In the data rows, 128 means zero.
Some points:
[110 131 144 215  86 152 137 130 132 213  62  60 123 155 134 180  95 123 105  60 164  92 120 127  79  38 175 219 184 141 211 153 134 106 126 136 131 119 166  83 129 125 125 112 166 109 131 102  95  60 118  60 202 114 172 132 176  97 131 101 255 153 149 123]
[132 161 137 152 100 132 169  64  93 177  44 144 158 162 172 176 147 113 136 111 101 160  95 119  86 134  98  88 121 139 113 129  89 145 129 116 162  76 122  94  90  99  98 103 119 128 115 126 142 137 125 138 146 202 141 108 117 124 142 155  90 110  74 155]
[ 96  93 158 125 144 109 153 163 167 116 122 118 168 138 139 110 137 137 177  94 131 151 140 139 156 161 137 142 125 147  86 152 145 122 115 120  68 111  79 150 152  99 124 136 154  92  92 121  96 140 101 125 124 114 150 145 140 122 109 164 122 124 109 131]
[170  77  97 103 140 118 139 123 115 149 124 111 132 151  76  92 124 163 139 166 127 112 134  99 132  84 156 143  66 118 118  98  99 126 108 125 131 141 158  78 111 158 137 131 113 131 122 224 116 101 134 150 156 109 126 129 117 122 139 122 126 158 103 122]
[180  79 197 119  83 109 113  60  72  74 133  78  88 123 101 147 156  83 163 225 132 123 146  78  73 154 119 170 164 108 111 198 179 105 183 128 148 138  53 153 140 168 178  55  95 114 102  83 146 101  69 132  84 182  88 189 161 174 149 128  97 142 116 137]
[ 79 178 127 190 114 220  56 168 132 157 114 150 172 166 112 174 145  77 186 132 119 112 175 140 102  91  76 102  97 112  85 160 141 131 173 124 120 108 141 135  98 169 136  60 119 184 154 137 120 123 210 146 134  74 202 153 145 215  81  67  92 123 191  12]
[131 135 168 146  80 127  95 137  98 172 187 116 169 156 128 124 130  95 112 134 110 163 114 157 128 119 150 136  71 114 139  86 107 109 170 130 180 104 133 146  95 159 111 179 113  91  50 138 179 186  74  99 138 136  92  75  97 111 108 172 128  86 142 109]
[170 139 114 159 107 188 165 123 115 107 105 150 128  72  83 111 125 142  90 118 134 180  92 118 165 145 112 112 139 109 160 114 132 118  83 132 141 146  84  91 121 123 125 141  75 120 143 118 174 131  91 123 157  99 133 122 161 122 158 146 136 128 136 153]
[110 131 170 135 107  90 143 163 152  97 106 138 154 173 118 130 132 168  92 128 139 132 158 128 142 127 146 126  82 111 125 157 158 112 126 155 109 139 111 150 167 110 127 124 102  93 138 111 102 139 137 106 118 171 143 101 133 135  75 105  74 181 139 142]
[137 112  89 112 139 133 139  79 137 145 150 182  42 149 129 165 139 122 120 136 101 131  97 100 165 229  55 148 185 146  99 116 187 135 109 162  84  83 147 135 134  93 118 153  78 108  61 183 120 127 113 100 148 139 108 151 111 174  52 138 133 117 102 115]
[ 72 142 143 109 126 142  95 153 143  76 104 182 126  83 149 150 149 137 150 153 146  58 139 133 101 114  79 120 140 184 174 100 157 165 180 162 141 148 176 182 178 208  56  97 128 145  89 127 153 134 133 204  59 116 176  96 186 156 144 175 132  81 231 133]
[133 144 168 180 116 118 146  86 122  48 119  85 106 112 118 140  99 179 132  76 152 132 119  85 175  89 144 131 125 202 162 122 100 140 197 162 156 131 119 102  94 148 156 151 152  96 147 129  95 104 177  80 162 129 165 125 119 115 111 136 171  68 135 144]
[ 95 128  95 115 134  89 121  99 168 126 166 110 142 151 159 165 151 112  86 143 136 145  93 151 131 126 113 132  93 107 140 123  60  90 114 116 137  79 130 117 142 107 150 161 124 106 118 112 163 156 127 173 122 133 116 146 131 156 120 109 131  97 113 145]
[151 151 135  69 153 147 144 138 138 169 173 119 138  92 123 109 120 128  91 126 117  92 115 156 103 128 144 118 109 123  78  99 146 136 101 133 126 118  81 137 149 130 133 136 141 152 127 142 141 100 139 137 148 125 135 120 136 109  76 120 145 109 113 119]
[145 143 125  96 140 195  73 134 118 127 118 116 167 156 181 167 124  88 157 175  32 199 194 122 192  92 154 115 119  54 139 154 134 176 116 107 120 147  99 107  69 108 130 137 178 156 149 122  73 119 163 141 125 112 147 137 152 220 167  47 135 120 125  30]
[122  77 101 111 109 141 152 123 128 147  85 166 128 122  83  72  90 152 107 133 110 144 124 127 129  96 116 116 131 129 116 136 113 126 114 112 170 154 141 142 103 129 137 118 125 142 123 133 128 125 106  86 138 123 158 160 113 112 152 164 112 138 132 140]
[125 142 133 117 177 114 135 142 133 124 117  99  92 153 109 139 124 139 131 102  82 169 153 114 117 146 129 133 111 128 164 109 187 143  98 130  95 133 141 130 132 128 158 110 121 145 182 121 172 132 123 157 135 131 110 131 162  92 136 114 123 142 129 168]
[101 153   0 105 181  45  89 134 218 111 202 213 136 114 164 120 147 133  54 104 176 147  71 168 142 118 130 185 156 121  95 178  32  13 107  90 189  96  96  94 164  81 196 160 133 157 123  79 134 196 141 172 136  96  53 227 194 167 104  49 139 114 136 171]
[170  50 152 154 103 157 158 116  48  95 132 148  50 129  79  86 131 140 110 142 181 156 118  91  87  96 180 172  92 153  74 147 149 115  96 111 142 130 144  73 130 152 148  61 127 161  87 176  97  70  84 166 126 126  74 150 112 148 157 142  66 189 110  92]
[122 129 175 144 130  93 166 184 176  95 126 116 163 144 113 135 124 136 139 103 153 155 135 120 157 113 127 147  98 137 105 146 135  98 116 112  94 144  95 150 170 108 104 126 146 107 104  85  80 144 101 104  96 158 167  72 137 132  90 115  71 163 109 132]
[143 121 130  86  96 105 123 123 135 134 148 100  90 152 129 122 125 113 130 111  76 139 108 136  70 175 151 125 113 109 114 123 117 110 135 147  95 161 144 143 117 137 112 146 120 125 163 136 124 131 155 124 136 150 163 123 116 124 178 137 130 133 131 128]
[131 109 134  97 103 124 137 154 100 193 168 141 123 128 119 127 123  95 125 140 142 127 156 111 153 176 139  84  94 153 138 119 130 152 140 113 144 118 144 124 135 124 133 125 134  97 173 114 128 135 160 107 119 155 150 159  96 129 112 151 139 131 126 128]
[132 174 111 117 154 148 151 121 140 163 115  92 105  69 192 113  34 143  84 125 148  95 151  89 143 116 113  92 129 122  93 100 118 124 161 123  94  65 114 147  99 129 106 165  98 166 121 149 130 116  98 115 155 136 101 143 154  88 186 156 120 169  86 128]
[167 181 120 155 166 123 101 127 139 131 165 205 107 128  90  83 149 112 156 138 129  92 130 145 106 104 174 100 131 100 150 116 130 148 124 101 169 103  94 123  73 104 104 123 119  43 140 124 134 161 134 115 120 163 107  89  85  90 167 132 135  91 132 119]
[ 71 111  91 111 187 114 148  93 105 114 111 133 148  97 120 113 207 123  71 133 101  72 170 166 144 119 141  86 173 150 156 104 159 129 109  82 164 188 110 129  71  99 123 132  92  88 172 131  76 154 153 163 110 125  81  79  53  94 231  90 108  92 101  83]
[114 116 127 175 150 120  80 103 147 142 142 128 158  66 212  80  91 176 163 168 255 107 112 164  61 168  63 135 210 135 193  36 100 200 114 234  74 203 184 184 150 190  71 115 212 255 138  94 172 117 163 139  32  98  83  75 101  99  46 138 115  75 184 161]
[ 94 126 136 145 110 146 139 136 146 107 149  80 163 138 109 102 163 159 186 112 124 127  97 134 180 147 145 129 142 166  95 192 119 159 152 126  78 111 103 142 171 119 120 130 183 112 109 111  91 161 103 124 122  88 131 125  90 142 110 161 163 154 109 187]
[151 158 129 134 155  99 118 173  83 102  88 117 116 101 130 142  72 116 142  98  72 129 171 144 149 199 105 123 109 141 144 126  81 143  87 148 118 160 184 133 149 100 144 117 185 102 176 160 194 100  66 104 134  68 120 134 150 104 145  94 146 156 122 163]
[123 101 135 100 111 135  99 192 141 100 106 105 112  90 165 109 109 128 171 126 117  77  65 159 131 101 125  83 156 128 137 141 154 142 108  83 144 144 157 145 165 105 153 169  57 159 123 148 117 120 184 127 130 129 100 106  89  81 137 165 159 153 115 126]
[164 147 125  65 137 109 155 100  98 127 159 136 134 170 102 156 178 111 137 127 117 121 151 120 139 133 144 128 175  55 122 105 148 121 150 120 115 142 192 122 143 131 129 166 131 146 165 104 148 122 157 122 128 140 150 139 107  86 124 150 141 143 137 142]
Along one direction, these points spread out more than along any other. Take the direction at right angles to it along which they spread out most. Go by this last direction. How many in every 100 of the points above lie lower along it than each point below? Answers are rounded to whole numbers. More than half of the points above lie lower than the first one.
[ 71 111  91 111 187 114 148  93 105 114 111 133 148  97 120 113 207 123  71 133 101  72 170 166 144 119 141  86 173 150 156 104 159 129 109  82 164 188 110 129  71  99 123 132  92  88 172 131  76 154 153 163 110 125  81  79  53  94 231  90 108  92 101  83] 17
[110 131 144 215  86 152 137 130 132 213  62  60 123 155 134 180  95 123 105  60 164  92 120 127  79  38 175 219 184 141 211 153 134 106 126 136 131 119 166  83 129 125 125 112 166 109 131 102  95  60 118  60 202 114 172 132 176  97 131 101 255 153 149 123] 83
[110 131 170 135 107  90 143 163 152  97 106 138 154 173 118 130 132 168  92 128 139 132 158 128 142 127 146 126  82 111 125 157 158 112 126 155 109 139 111 150 167 110 127 124 102  93 138 111 102 139 137 106 118 171 143 101 133 135  75 105  74 181 139 142] 57
[132 174 111 117 154 148 151 121 140 163 115  92 105  69 192 113  34 143  84 125 148  95 151  89 143 116 113  92 129 122  93 100 118 124 161 123  94  65 114 147  99 129 106 165  98 166 121 149 130 116  98 115 155 136 101 143 154  88 186 156 120 169  86 128] 27
[ 96  93 158 125 144 109 153 163 167 116 122 118 168 138 139 110 137 137 177  94 131 151 140 139 156 161 137 142 125 147  86 152 145 122 115 120  68 111  79 150 152  99 124 136 154  92  92 121  96 140 101 125 124 114 150 145 140 122 109 164 122 124 109 131] 20
[ 79 178 127 190 114 220  56 168 132 157 114 150 172 166 112 174 145  77 186 132 119 112 175 140 102  91  76 102  97 112  85 160 141 131 173 124 120 108 141 135  98 169 136  60 119 184 154 137 120 123 210 146 134  74 202 153 145 215  81  67  92 123 191  12] 97
[145 143 125  96 140 195  73 134 118 127 118 116 167 156 181 167 124  88 157 175  32 199 194 122 192  92 154 115 119  54 139 154 134 176 116 107 120 147  99 107  69 108 130 137 178 156 149 122  73 119 163 141 125 112 147 137 152 220 167  47 135 120 125  30] 93
[ 95 128  95 115 134  89 121  99 168 126 166 110 142 151 159 165 151 112  86 143 136 145  93 151 131 126 113 132  93 107 140 123  60  90 114 116 137  79 130 117 142 107 150 161 124 106 118 112 163 156 127 173 122 133 116 146 131 156 120 109 131  97 113 145] 3
[122 129 175 144 130  93 166 184 176  95 126 116 163 144 113 135 124 136 139 103 153 155 135 120 157 113 127 147  98 137 105 146 135  98 116 112  94 144  95 150 170 108 104 126 146 107 104  85  80 144 101 104  96 158 167  72 137 132  90 115  71 163 109 132] 47
[180  79 197 119  83 109 113  60  72  74 133  78  88 123 101 147 156  83 163 225 132 123 146  78  73 154 119 170 164 108 111 198 179 105 183 128 148 138  53 153 140 168 178  55  95 114 102  83 146 101  69 132  84 182  88 189 161 174 149 128  97 142 116 137] 87
